The rows of X fall into 3 groups, which share some directions, and each row is roughly a mix of its group's hidden directions.
X, 78 rows:
[[-23 -10  29   7  38 -12  21  33 -16   9 -46]
 [-17 -33  14 -50  35 -34  -3 -11  -4 -21   2]
 [-33   0  -7  -7 -26  14  27 -22  -3 -60 -12]
 [ 24  10  18 -42   6  12 -53  16 -26 -17  -1]
 [  3  11 -12  33 -20  33 -31 -48  19 -24  -3]
 [ 25  -6  11  -5  17 -31   5  60 -12  34  -3]
 [-55   1   9  12 -16 -39  27  20 -15   4 -25]
 [-65  -6 -19  -4   1   4  10 -24  -9  -2  41]
 [-58 -10  -9 -22 -34  -6 -13 -24 -17 -27   4]
 [-19 -19  34 -37  43 -17  -7  31 -21  10  -9]
 [-28   5 -10  26 -45  40  23 -15 -18 -21 -18]
 [ 19  20 -35  21 -45  26   3 -32  15  -3  26]
 [  2  17  -9   2  -3  70 -29  -6 -27  13  -6]
 [  9  -2   9 -20  48 -40 -28  39  -7  -9  -8]
 [ 45  -8  19  52 -11  32  13  -5 -19  14   5]
 [ 27  14 -24   8 -43  19 -36 -28   7 -32  11]
 [-20 -24  32 -18  40 -21 -24  24 -15 -12 -33]
 [ 17   8 -15  51 -15  -2 -14 -12  16 -32 -45]
 [-23 -18  13  15  -3 -54 -27  18 -36  -6 -21]
 [  2  -6 -31  30  21  33 -33 -32  23  29  12]
 [ -7 -21   4 -58  42 -29   3 -10  18 -10   2]
 [ 18  -6  20 -17  28 -23 -13  50 -20  38   9]
 [ 39   3 -29 -20  -1  18 -37 -33  34   9  14]
 [ 43   3  27   1   8  -4 -43  46 -15   2 -11]
 [ 36  26   4  36   1  43  31  20  10  19   5]
 [  0   5  10  61 -26 -12  -9  24 -35  11 -18]
 [-28   2 -19 -60   5  13 -12 -21  18 -27  20]
 [ 58  14   1  23  10  49  -2   6   6   7  18]
 [ 18   5 -38  35   0  11  -8 -34  38  25  25]
 [-54 -10 -15  38  13   0   6   7 -22  24  31]
 [-14  -8  23 -26  42  -7 -14  21 -30  39  26]
 [-20 -33  30   3  16 -47  -4  13 -40 -14 -14]
 [ 26  -7  11  -3  15 -32  16  58 -10  34 -10]
 [ -9  -1   8 -35  47 -41  20  27  20   6 -14]
 [ 63  14 -11  22   9  21  -7   0  27  30   2]
 [-28 -15   7 -50  35 -35 -13  11  -6 -27   1]
 [ 26  26 -22  18  -7  57 -34 -14  -7  11  -3]
 [-28 -13  -2 -10  12 -33  30  50 -23  20  19]
 [ 25  24 -33  24 -39  36 -14 -29   9  -7  12]
 [ 16  11  -8 -38 -42  16 -23 -14 -11 -20  43]
 [ 45  24 -10  -2 -25  10 -49  -7  -1 -34  -7]
 [ 47  15  12 -32  28 -13 -44  21  -1   6   7]
 [ -2   5 -21  -6 -42  -1  26 -20  26 -52 -17]
 [-33 -21  22  13  14 -36  41  19  -1  -8 -35]
 [  2  23 -23  27 -16  64   4 -14 -11  22  -2]
 [ 38   1  28 -50  12 -19 -17  38  -9   0  -6]
 [ 19   2 -28   6 -43 -13 -12 -34  28 -24  34]
 [  4  10 -20  -3 -44   8 -12 -27  29 -53  -2]
 [-23   0 -15  12 -16  17  47 -45  12 -26 -23]
 [ 54   8   7  26 -19   2 -11  22  12 -18 -43]
 [-16 -16  16 -20  -5  48  30 -26 -13 -32  28]
 [ 12   9 -34  18 -27  -1  24 -30  32  18  43]
 [-14   9 -11  21 -19  35 -18 -54  14 -33  -2]
 [-22   2 -28 -15 -27   0  37 -44  29 -25   1]
 [ -4 -10  22 -31  26 -25  19  51 -30  18   2]
 [-55  -5   3  -9 -32   7  47 -24   1  -5  -1]
 [-18 -30  25 -19  31 -54  21   7  -7   1 -18]
 [-47 -38  19  -7   4 -42  24   3   2 -21  -9]
 [ 19  -3  11  66 -28  -4   5   6 -22  25 -17]
 [ 40  14   0  51 -19  30  19  -1   7  30  -3]
 [ 21  -4 -15 -15   5  14 -68 -23  10  -8  23]
 [-14 -10  16  20  16   1  53  24 -32   0 -37]
 [ 39   2  30  30  20  19   0  14 -17  11 -48]
 [-64  -3  10   4 -28  -9  13   7 -34 -24  -5]
 [  4   2  -5 -37  -8 -21 -49  22   7   0  47]
 [-34 -34  20   9  22 -46  16  10   7 -18 -30]
 [ 31   1 -18  -3 -30 -41   5  51  21  -5  -3]
 [ 35  34 -34   6 -10  29 -14  -3  41  24   5]
 [-32 -28  19  -6  30 -45  37  14  10  15  -1]
 [  7  -9  19 -25  28 -27   8  51 -23  33   6]
 [-19  -3   2 -52  17  28  34 -17  19 -22  22]
 [ 25  46 -32  -3   2  35 -21  19  32   8  11]
 [ 20  16 -20  15  30  42 -17  -7   7  51  12]
 [ 56   4  10   7   5 -17 -30  41   7  27 -10]
 [ -3  17 -25  15 -50  47  10 -26  -8  -8  14]
 [-49  -6 -28  42  -4  11  30 -28   1   8  12]
 [ 42  11 -16 -13  16  16  17 -17  52  31   3]
 [  1  -4  31   2  50  16 -17   0 -30  46   3]]
One row of each group comes first, with its name. Which group is each row after those in?
[ 14  12 -24   7 -34   8 -41 -32  38 -21  18] : V
[ -3   6 -33 -23 -18 -12   2 -38  51  28  -8] : C
[ 36  19 -37  30 -11  12 -13 -28  32  17  23] : M

[-15 -23  22 -53   9 -39   1  10  -3  -3  36] : M
[ 24  13 -31 -24  -8  38 -30 -30  29  -4  23] : C
[ 55  44   4 -15   6  15  -2  27 -12  25   6] : M
[ 33  -3  37 -11  34  -3  -7  38 -26  27 -20] : V
[ 17  11 -11 -19  27  35 -23  -3  -2  48  36] : M
[ 64   7  22 -28   3  -9 -15  18  12   3 -28] : V
[ 34   2   7 -20  57 -27 -12  33  12   6  -6] : C
[  1 -19  27 -31  47 -27 -38  21  -5   0 -10] : M
[-18  -7  21 -35   9  -2  52   8 -25 -26 -28] : V
